50 stands for zero in the data rows.
Here are some points, one per row:
tensor([64, 41, 63, 58, 61, 43, 36, 46, 68, 60, 53, 32, 45, 61, 50, 62, 38, 58, 56, 52, 64, 51, 62, 63, 43, 35, 33, 63, 69, 40, 67, 60, 57, 34, 44, 48, 52, 59, 53])
tensor([63, 41, 61, 70, 60, 35, 68, 34, 58, 40, 63, 46, 61, 65, 69, 50, 63, 66, 61, 55, 54, 60, 31, 70, 63, 48, 37, 38, 48, 64, 33, 65, 38, 44, 29, 64, 36, 68, 59])
tensor([70, 39, 52, 48, 27, 53, 38, 47, 59, 54, 50, 38, 57, 28, 43, 32, 41, 68, 59, 50, 37, 47, 56, 54, 37, 46, 26, 61, 56, 63, 62, 59, 60, 46, 46, 56, 36, 61, 57])
tensor([42, 60, 40, 44, 40, 45, 53, 56, 45, 58, 53, 55, 38, 68, 49, 31, 47, 56, 50, 33, 58, 60, 56, 54, 54, 59, 64, 37, 36, 31, 53, 39, 41, 42, 63, 45, 69, 52, 43])
tensor([44, 66, 40, 47, 43, 48, 60, 61, 61, 34, 65, 52, 38, 66, 51, 68, 61, 37, 48, 62, 35, 51, 60, 40, 68, 63, 36, 47, 29, 31, 60, 43, 40, 38, 48, 47, 50, 40, 60])
tensor([40, 37, 54, 43, 57, 47, 51, 45, 52, 49, 36, 52, 42, 41, 49, 43, 60, 51, 57, 46, 50, 55, 39, 61, 40, 47, 65, 37, 35, 35, 65, 47, 37, 64, 54, 61, 29, 44, 49])
tensor([38, 45, 59, 33, 47, 46, 40, 45, 46, 41, 38, 36, 55, 51, 47, 65, 52, 44, 59, 49, 40, 40, 48, 56, 61, 44, 56, 50, 48, 52, 34, 39, 53, 66, 55, 37, 45, 58, 32])
tensor([68, 61, 36, 62, 45, 53, 37, 59, 59, 63, 54, 59, 61, 41, 44, 66, 41, 65, 57, 56, 68, 56, 61, 42, 37, 65, 62, 43, 67, 67, 63, 61, 56, 51, 40, 37, 70, 64, 47])
tensor([57, 51, 54, 57, 41, 43, 40, 38, 45, 55, 58, 54, 57, 65, 64, 67, 46, 59, 52, 58, 40, 47, 57, 59, 35, 44, 52, 51, 31, 42, 44, 65, 40, 66, 56, 41, 62, 63, 60])
tensor([54, 32, 39, 51, 49, 53, 34, 65, 39, 65, 48, 55, 44, 33, 50, 39, 42, 46, 46, 46, 50, 44, 61, 53, 72, 36, 56, 54, 36, 69, 39, 57, 62, 48, 44, 45, 29, 42, 36])
tensor([40, 46, 41, 40, 62, 47, 51, 45, 37, 51, 71, 41, 40, 40, 46, 59, 50, 44, 44, 42, 33, 44, 51, 42, 48, 54, 60, 63, 72, 48, 39, 43, 60, 49, 59, 51, 41, 41, 34])
tensor([58, 63, 59, 43, 60, 52, 64, 58, 39, 49, 54, 45, 57, 41, 53, 55, 54, 43, 52, 53, 55, 62, 30, 38, 64, 43, 49, 52, 70, 40, 69, 48, 44, 48, 67, 41, 47, 33, 58])
tensor([29, 48, 43, 42, 43, 59, 57, 33, 51, 42, 46, 46, 42, 67, 48, 53, 30, 68, 47, 35, 67, 57, 33, 42, 48, 67, 50, 37, 45, 56, 29, 54, 58, 53, 38, 58, 54, 46, 69])
tensor([74, 55, 56, 35, 41, 47, 41, 37, 64, 32, 53, 44, 62, 63, 52, 26, 43, 58, 48, 59, 67, 46, 30, 49, 46, 68, 38, 40, 60, 43, 39, 60, 44, 46, 36, 64, 41, 43, 60])
tensor([32, 63, 40, 40, 57, 39, 51, 45, 43, 60, 52, 53, 52, 23, 55, 51, 49, 45, 48, 54, 42, 49, 47, 53, 33, 50, 54, 36, 41, 61, 70, 39, 50, 48, 45, 49, 60, 42, 35])
tensor([66, 45, 61, 40, 71, 50, 36, 63, 64, 47, 51, 59, 70, 67, 36, 41, 36, 60, 59, 60, 52, 56, 67, 36, 47, 47, 51, 43, 62, 46, 52, 58, 58, 62, 67, 41, 31, 63, 64])
tensor([40, 34, 60, 50, 64, 42, 39, 51, 45, 46, 63, 51, 57, 39, 42, 71, 58, 44, 51, 43, 67, 43, 42, 53, 77, 39, 32, 60, 68, 40, 28, 41, 41, 59, 65, 69, 68, 40, 55])
tensor([61, 57, 44, 66, 60, 69, 66, 53, 48, 39, 39, 59, 37, 64, 61, 38, 56, 36, 39, 54, 37, 51, 53, 49, 67, 56, 63, 69, 37, 61, 74, 52, 56, 44, 53, 62, 76, 63, 43])
tensor([40, 41, 37, 56, 30, 54, 57, 53, 33, 60, 41, 48, 48, 36, 38, 34, 56, 39, 39, 51, 37, 52, 57, 36, 42, 56, 49, 61, 72, 74, 50, 51, 30, 74, 30, 45, 47, 35, 39])
tensor([40, 50, 42, 66, 44, 52, 48, 64, 38, 56, 59, 60, 54, 54, 36, 65, 39, 49, 43, 46, 52, 38, 55, 57, 39, 43, 58, 61, 31, 37, 47, 42, 66, 36, 31, 50, 63, 52, 37])
tensor([43, 63, 78, 69, 55, 67, 66, 56, 44, 50, 35, 62, 36, 36, 65, 41, 61, 41, 37, 53, 47, 49, 59, 42, 66, 51, 65, 61, 52, 70, 50, 51, 57, 36, 45, 52, 38, 60, 58])
tensor([41, 47, 45, 50, 43, 51, 56, 34, 59, 45, 32, 47, 51, 34, 44, 40, 60, 32, 56, 42, 42, 46, 50, 56, 33, 33, 60, 48, 44, 37, 34, 36, 48, 54, 63, 38, 48, 42, 51])
tensor([42, 66, 47, 42, 50, 56, 59, 63, 54, 56, 35, 55, 46, 67, 58, 51, 65, 43, 43, 49, 54, 47, 46, 46, 28, 58, 32, 38, 40, 42, 50, 43, 55, 43, 71, 49, 55, 39, 49])
There is one direction along which these points spread out most. How many in every 100 of the points above lie lower along it than each point below? Round to a whole number. More than half of the points above lie lower than the first one.
tensor([58, 63, 59, 43, 60, 52, 64, 58, 39, 49, 54, 45, 57, 41, 53, 55, 54, 43, 52, 53, 55, 62, 30, 38, 64, 43, 49, 52, 70, 40, 69, 48, 44, 48, 67, 41, 47, 33, 58]) 57
tensor([40, 46, 41, 40, 62, 47, 51, 45, 37, 51, 71, 41, 40, 40, 46, 59, 50, 44, 44, 42, 33, 44, 51, 42, 48, 54, 60, 63, 72, 48, 39, 43, 60, 49, 59, 51, 41, 41, 34]) 17
tensor([70, 39, 52, 48, 27, 53, 38, 47, 59, 54, 50, 38, 57, 28, 43, 32, 41, 68, 59, 50, 37, 47, 56, 54, 37, 46, 26, 61, 56, 63, 62, 59, 60, 46, 46, 56, 36, 61, 57]) 78
tensor([74, 55, 56, 35, 41, 47, 41, 37, 64, 32, 53, 44, 62, 63, 52, 26, 43, 58, 48, 59, 67, 46, 30, 49, 46, 68, 38, 40, 60, 43, 39, 60, 44, 46, 36, 64, 41, 43, 60]) 91
tensor([54, 32, 39, 51, 49, 53, 34, 65, 39, 65, 48, 55, 44, 33, 50, 39, 42, 46, 46, 46, 50, 44, 61, 53, 72, 36, 56, 54, 36, 69, 39, 57, 62, 48, 44, 45, 29, 42, 36]) 39
tensor([44, 66, 40, 47, 43, 48, 60, 61, 61, 34, 65, 52, 38, 66, 51, 68, 61, 37, 48, 62, 35, 51, 60, 40, 68, 63, 36, 47, 29, 31, 60, 43, 40, 38, 48, 47, 50, 40, 60]) 43
tensor([66, 45, 61, 40, 71, 50, 36, 63, 64, 47, 51, 59, 70, 67, 36, 41, 36, 60, 59, 60, 52, 56, 67, 36, 47, 47, 51, 43, 62, 46, 52, 58, 58, 62, 67, 41, 31, 63, 64]) 83
tensor([29, 48, 43, 42, 43, 59, 57, 33, 51, 42, 46, 46, 42, 67, 48, 53, 30, 68, 47, 35, 67, 57, 33, 42, 48, 67, 50, 37, 45, 56, 29, 54, 58, 53, 38, 58, 54, 46, 69]) 65
